[-27   3  19  41  12  20] -> Q759
[-54  31  29 110   8  27] -> Q420
[  4  19 -35 -16 -63  -9] -> Q743
diff Q759: [-27   4  19  41  12  20] : 1, [3]
diff Q743: [  4  20 -35 -16 -63  -9] : 1, [19]
diff Q743: [  3  19 -35 -16 -63  -9] : 0, [4]
diff Q759: [-28   3  19  41  12  20] : 0, [-27]
diff Q743: [  4  18 -35 -16 -63  -9] : 1, [19]

[29  1 30 -8  8 11 20 -9 51 -3 16 -3 39] -> Q664
[-48 -13 -47  26  22  -9 -34 -14  23  63 -23 -50  79] -> Q58
[ 63  -5  68 -27  22  20  30  -1 -35 -24  34 -68  87] -> Q553
[-23 -11 -20  40  28  -1 -16  26 -90  46  35  85 -50] -> Q799
[-56  -6 -58  47  12 -11 -27   7  32  66 -24  39  -5] -> Q837
[ 71   5  73 -13   8  23  49  20 -16 -39  40  31 -11] -> Q362
[-23 -11 -20  40  28  -1 -16  26 -90  46  35 -15  28] -> Q325
[-14   4 -16  29  -1  -3   5   6  63  28  -5  78 -45] -> Q638
diff Q664: [29  1 30 -8  8 11 20 -9 51 -2 16 -3 39] : 9, [-3]
diff Q58: [-48 -13 -47  26  22  -9 -34 -14  23  62 -23 -50  79] : 9, [63]

[-41  51   8   5  -1 -27 -13 -72  11  12 -77 -17 -16 -18 -49 -95 -15] -> Q420
[ -6 106  -9  -2   5 -10  -7   0  52   4  12  -5  -5 -52 -11  21  10] -> Q743
[  9  52  -8   6   0   0 -11  10  -7  -7  32  27   4  -1  26  31  13] -> Q664
[-24 -19  11  -1   2  24  -5 -84 -20 -41 -40  -1 -26 -26 -38 -32 -10] -> Q543
diff Q420: [-41  51   7   5  -1 -27 -13 -72  11  12 -77 -17 -16 -18 -49 -95 -15] : 2, [8]
diff Q664: [  9  52  -8   6   0   0 -11  10  -7  -7  31  27   4  -1  26  31  13] : 10, [32]
diff Q743: [ -6 106  -9  -3   5 -10  -7   0  52   4  12  -5  -5 -52 -11  21  10] : 3, [-2]
diff Q420: [-41  51   8   5  -1 -27 -13 -72  11  12 -77 -16 -16 -18 -49 -95 -15] : 11, [-17]
diff Q543: [-24 -19  11  -2   2  24  -5 -84 -20 -41 -40  -1 -26 -26 -38 -32 -10] : 3, [-1]

[  5  24  33 -59] = Q325
[66 73 24  4] = Q58
[ 48 -27 -44  26] = Q553
[ 70 -26 -49  51] = Q837
[-13 -45 -15  17] = Q759
[-87 -68 -16  -3] = Q638
[ 48 -27 -40  26] = Q664
[44 64 26 17] = Q743
[83 69 17  9] = Q799
diff Q325: [  5  24  34 -59] : 2, [33]
diff Q638: [-87 -68 -15  -3] : 2, [-16]
diff Q837: [ 71 -26 -49  51] : 0, [70]
diff Q743: [44 64 26 16] : 3, [17]
diff Q58: [66 73 25  4] : 2, [24]
diff Q759: [-14 -45 -15  17] : 0, [-13]
diff Q799: [83 68 17  9] : 1, [69]

[-30   5  43  22 -84] : Q743
[-28  18  43  21 -85] : Q420
[-28  27  43  21 -85] : Q58
diff Q420: [-28  18  42  21 -85] : 2, [43]
diff Q58: [-27  27  43  21 -85] : 0, [-28]
diff Q420: [-28  18  44  21 -85] : 2, [43]
diff Q58: [-28  27  44  21 -85] : 2, [43]
diff Q58: [-28  28  43  21 -85] : 1, [27]
diff Q58: [-28  27  43  22 -85] : 3, [21]
diff Q743: [-30   5  42  22 -84] : 2, [43]

[ 55  35 -46 -89  79 -50  70  10  86 -69  16 -50 -34  66  88  41  22  14
 -20 -15  17  -2   4 -40 -89  79  15  27  17] = Q58
[ 55  35 -46 -35  79 -50  70  10  86 -69  16 -50 -34  66  88  41  22  14
 -20 -15  17  -2   4 -40 -89 -27  15  27  17] = Q743
[-24  28 -42 -35  55 -84 -28 -28 -89  23 -13  54 -75 -28 -87  -3 -33  15
  80   4 -81  74  18  13  85 -27  41 -10  77] = Q553
diff Q743: [ 55  35 -46 -35  79 -50  70  10  86 -69  16 -50 -34  65  88  41  22  14
 -20 -15  17  -2   4 -40 -89 -27  15  27  17] : 13, [66]
diff Q58: [ 55  35 -46 -89  79 -50  70  10  86 -68  16 -50 -34  66  88  41  22  14
 -20 -15  17  -2   4 -40 -89  79  15  27  17] : 9, [-69]
diff Q58: [ 55  35 -46 -89  79 -51  70  10  86 -69  16 -50 -34  66  88  41  22  14
 -20 -15  17  -2   4 -40 -89  79  15  27  17] : 5, [-50]
diff Q58: [ 55  35 -46 -89  79 -50  70  10  86 -69  16 -50 -34  65  88  41  22  14
 -20 -15  17  -2   4 -40 -89  79  15  27  17] : 13, [66]
diff Q743: [ 55  35 -46 -35  79 -51  70  10  86 -69  16 -50 -34  66  88  41  22  14
 -20 -15  17  -2   4 -40 -89 -27  15  27  17] : 5, [-50]
diff Q743: [ 55  35 -46 -35  79 -50  70  10  86 -69  16 -50 -34  66  88  42  22  14
 -20 -15  17  -2   4 -40 -89 -27  15  27  17] : 15, [41]

[-18 -88 -25  80 -19  29  -5  34 -22  17  65 -45 -78  37  11 -68 -12 -39
  17  44 -75 -79  17 -48 -67 -50 -45 -52 -16 -46 -41  58 -24   1 -53  51
  37 -74  31 -29  28  31   9 -22  77  23 -58 -14  62  -8   9  38  18  34
  27  94  36  59  36   5   4] = Q420
[ -3 -15 -31  62 -13  45  30 -24  29 -46  69  36  27   1  28 -26 -39  57
   0  -3  -7  21 -10 -54 -43  -4  63  -3  34  59  60 -49   6  48 -32  49
  27 -57  26  51  11   4   4  42 -14 -28  31  41  59 -25 -13 -15  27  26
 -18  95 -25 -25 -31 -55 -56] = Q664
[-22  24  -2 -14 -13  27 -21 -19  -3 -34  32   8  20 -29  18  11  16  33
  29  -5  13   1 -25 -30   5 -47  56   8  30  32 -43 -13 -25  44  10  32
  31 -12 -21  -5  18   8 -46  25   3   0 -38 -22   7 -13 -12 -30  22 -18
  17   9 -19 -26  -2 -44 -26] = Q58
[ 11  32 -11  51   8  38 -11  32 -21 -45 -16  22 -77 -25 -34  16 -39  52
  33  44  37 -76 -10 -58 -30 -35  32   6 -28  32 -55 -18  10  50 -66  59
  -5 -67  32  57  -1 -20 -49 -26 -14 -20 -64 -75  64  35 -10  15  24  -1
   7   5  20 -35  44 -50  -3] = Q325
[  14   28  -27   41   16  -11  -25  -12   29   25  -26  -19   37   40
  -25   13  -39  -20   31  -36 -112   15   21   27  -58  -37   66  -56
   31   81   48  -59  -21    2   -8   52   25  -63    8  -28  -43   28
  -49  -27   16  -27   42  -78   37   27   17   70   -5  -28  -16  -18
  -53   58  -55  -27  -54] = Q362
[-24 -25  16 -23   6 -18  37  34  26  28 -17  38  24  25 -20  26 -37  37
  10   8  20  31 -28  10 -65   9  -3  11 -19  40  26 -53  16  43   0  18
 -13  -1  27  -5 -41 -28  -3  -5 -22   6 -23 -14 -10 -17  13  14  -4 -25
  29  -5 -42  49  41  14  -1] = Q638
[ 18 -18  16   3   7  11  45 -12 -11  -1 -16 -21 -48 -25 -10 -31  12 -28
  38   1   5   7  14  17  -4   6 -44 -28  23 -35  23  22 -17   6  -5  16
  10  -1 -25  40  14 -23  -6  24   2  15  18  35  -8  18  18 -35  -2  25
 -19  40  15   8 -19  -1 -18] = Q799
diff Q58: [-22  24  -2 -14 -13  27 -21 -19  -3 -34  32   8  20 -29  18  11  16  33
  29  -5  13   1 -25 -30   5 -47  56   8  30  32 -43 -13 -25  44  10  32
  31 -12 -21  -5  18   8 -46  25   3   0 -38 -22   7 -13 -12 -30  22 -18
  17   9 -19 -26  -3 -44 -26] : 58, [-2]
diff Q58: [-22  24  -2 -14 -13  27 -21 -20  -3 -34  32   8  20 -29  18  11  16  33
  29  -5  13   1 -25 -30   5 -47  56   8  30  32 -43 -13 -25  44  10  32
  31 -12 -21  -5  18   8 -46  25   3   0 -38 -22   7 -13 -12 -30  22 -18
  17   9 -19 -26  -2 -44 -26] : 7, [-19]
diff Q58: [-22  24  -2 -14 -13  27 -21 -19  -3 -34  32   8  20 -29  18  11  16  33
  29  -5  13   1 -25 -31   5 -47  56   8  30  32 -43 -13 -25  44  10  32
  31 -12 -21  -5  18   8 -46  25   3   0 -38 -22   7 -13 -12 -30  22 -18
  17   9 -19 -26  -2 -44 -26] : 23, [-30]
diff Q664: [ -3 -15 -31  62 -13  45  30 -24  29 -45  69  36  27   1  28 -26 -39  57
   0  -3  -7  21 -10 -54 -43  -4  63  -3  34  59  60 -49   6  48 -32  49
  27 -57  26  51  11   4   4  42 -14 -28  31  41  59 -25 -13 -15  27  26
 -18  95 -25 -25 -31 -55 -56] : 9, [-46]
diff Q362: [  14   28  -27   41   16  -11  -25  -12   29   25  -26  -19   37   40
  -25   12  -39  -20   31  -36 -112   15   21   27  -58  -37   66  -56
   31   81   48  -59  -21    2   -8   52   25  -63    8  -28  -43   28
  -49  -27   16  -27   42  -78   37   27   17   70   -5  -28  -16  -18
  -53   58  -55  -27  -54] : 15, [13]

[ 34  18 -19   7  45  -2  31 -45  21  57 -31  -1] = Q664
[-25  12  -8  -7 -17 -34  63  25 -14 -22  29  10] = Q543
[-24  -7 -10   0  -9 -12  29  10 -16  55 -44 -11] = Q58
[-30  14  -2  -8   0   9   3   4 -13 -27  -4   9] = Q799
[-48  56   6   4 -14  26 -90  32 -17  20  -8 -11] = Q638
[-16  23 -15  -6  -9 -26  32  11 -28  16 -12 -10] = Q837
[ 30  -7  -1  27  28  39  12 -35  29  37 -43  47] = Q759
[ 30  -7  -1  27  28  39  -8 -11   5   6 -24   2] = Q743
diff Q638: [-48  56   6   4 -14  26 -90  32 -18  20  -8 -11] : 8, [-17]
diff Q837: [-16  23 -15  -6  -9 -27  32  11 -28  16 -12 -10] : 5, [-26]

[  11 -109   -2   -6] -> Q799
[-33 -30  33   1] -> Q759
[-36 -77   0  15] -> Q837
[ 34 -79  -7 -12] -> Q664
[  5 -30   0 -16] -> Q553
diff Q664: [ 34 -79  -7 -13] : 3, [-12]
diff Q837: [-37 -77   0  15] : 0, [-36]
diff Q837: [-36 -77   0  16] : 3, [15]

[  3  -2  -9  10  99  58  36 -32] : Q664
[ -6  -6  -9   6   3  37   1 -39] : Q553
[ -4   0  13   9  -4 -15  -9  -7] : Q799
[-11  -3  15  10 -41 -35 -35 -25] : Q759
[ 3  1  2  8 51 29 25  5] : Q837
[ 2 -3 -8  5 -1 50 22 18] : Q638
[-6 -6 -9  6  3 37  1 46] : Q58
[ -2  -1   1  12  81  22  13 -43] : Q325
[ 3  1  2 10 68 29 26 -1] : Q543
diff Q799: [ -3   0  13   9  -4 -15  -9  -7] : 0, [-4]
diff Q638: [ 2 -3 -8  5 -1 51 22 18] : 5, [50]

[ 25  49  34 -69] = Q837
[  6 -26   3 102] = Q759
[-38 -70  18  15] = Q420
diff Q759: [  6 -25   3 102] : 1, [-26]
diff Q420: [-38 -69  18  15] : 1, [-70]
diff Q837: [ 24  49  34 -69] : 0, [25]
diff Q837: [ 25  49  33 -69] : 2, [34]

[ 26  12 -16  33 -19 -53   3 -22  -7  24 -65 -35  38 -22  -1 -14  -1 -27
 -16 -26 -83  22  28   2   7  45  -5  -7  -8  -6  18 -15 -45 -10  37  41
  29 -46  23 -35  14  -3 -38 -29  -5] : Q799
[-30   2  19  14  50 -34 -11  25  10 -29  25  -9 -29  -7  -6 -14  21  27
   9  31  65   3   6   7   6 -21 -48   0 -44  10   0  -6  25  35 -22 -16
 -31  29  -3   9  28   4   8  26  27] : Q664
[ 40 -19 -27 -18 -25  41 -37  20 -22  26  -1  65  -3 -42  -7  62  33  29
  80 -51  49  37 -38  41 -39 -14  26  69  47  13 -43  56 -24 -17  20 -14
  26  11  -6  23  34 -24 -37   5  -6] : Q58
diff Q664: [-30   2  19  14  50 -34 -11  25  10 -29  25  -9 -29  -7  -6 -14  21  27
   9  31  65   3   6   7   6 -21 -48   0 -44  10   0  -6  25  35 -22 -16
 -32  29  -3   9  28   4   8  26  27] : 36, [-31]
diff Q664: [-30   2  19  14  50 -33 -11  25  10 -29  25  -9 -29  -7  -6 -14  21  27
   9  31  65   3   6   7   6 -21 -48   0 -44  10   0  -6  25  35 -22 -16
 -31  29  -3   9  28   4   8  26  27] : 5, [-34]
diff Q799: [ 26  12 -16  33 -19 -53   3 -22  -7  24 -64 -35  38 -22  -1 -14  -1 -27
 -16 -26 -83  22  28   2   7  45  -5  -7  -8  -6  18 -15 -45 -10  37  41
  29 -46  23 -35  14  -3 -38 -29  -5] : 10, [-65]

[ -8  65  55 -58  28   6 -55   6   1  62 -43  24 -28 -26  15 -79 -32  23
  -9   0 -16 -51  69  -4  -4  17 -12   6  42  -8  26 -18  21  11 -13   9
 -15 -43 -23  51 -49   2  -6  15  19] = Q362
[-13 -35 -26  29  -1 -32   0   8  37 -13  40  -5 -21 -35 -44  -6  12  10
 -44 -21 -26  22 -24  -2 -20 -14 -10   4 -13  18 -60  -2  32   5  22  -2
  -9  20 -32 -39  65 -10  25  -6  -6] = Q420
[ 12 -13 -19  13  -6   2  13  17  -9 -13   8 -17   9   3 -10  17   4  -6
 -22  -4  -6   6 -33  -2   2  -3  -6 -19  -3   5 -11   8   4  -3  13 -10
  -3  12  11 -22  22 -10  -2  -1  -7] = Q664
[-12  85  57 -68  15   9 -60  -2  -8  70 -54  15 -21  -5  34 -74 -37  18
   1  -1 -13 -59  72   8   5  17  -8  12  51  -6  35 -28  15   8 -25  25
  -9 -43 -11  66 -68   3  -1   8  26] = Q837
[ -7  82  44 -69  -5  25 -52  -8 -27  58 -58   7  -3  38  49 -37 -36  -4
  13   5   9 -63  44  22  15  16   1   5  44   4  54 -27 -11   1 -34  39
  -3 -30  23  75 -85   6 -14  -7  22] = Q553
[-26  11 -33   8 -55 -35  -7 -22  21   5  21 -37   6  28   6  22   2  -5
 -19 -28 -23   8 -39  37   6 -23  -2  23   4  20 -56 -34  16  -2 -11  49
   4  33   5 -12  28  -8  49 -31  13] = Q759
diff Q837: [-12  85  57 -68  15   9 -60  -2  -8  70 -54  15 -21  -5  34 -74 -37  18
   1  -1 -13 -59  72   8   5  17  -8  12  51  -7  35 -28  15   8 -25  25
  -9 -43 -11  66 -68   3  -1   8  26] : 29, [-6]
diff Q837: [-12  85  57 -68  15   9 -60  -2  -8  70 -54  15 -21  -5  34 -74 -38  18
   1  -1 -13 -59  72   8   5  17  -8  12  51  -6  35 -28  15   8 -25  25
  -9 -43 -11  66 -68   3  -1   8  26] : 16, [-37]

[ 34 -44  48 -40] = Q743
[  41 -101  -98   29] = Q362
[13 -5 67 14] = Q325
diff Q743: [ 34 -44  48 -39] : 3, [-40]
diff Q325: [13 -4 67 14] : 1, [-5]
diff Q362: [  41 -100  -98   29] : 1, [-101]

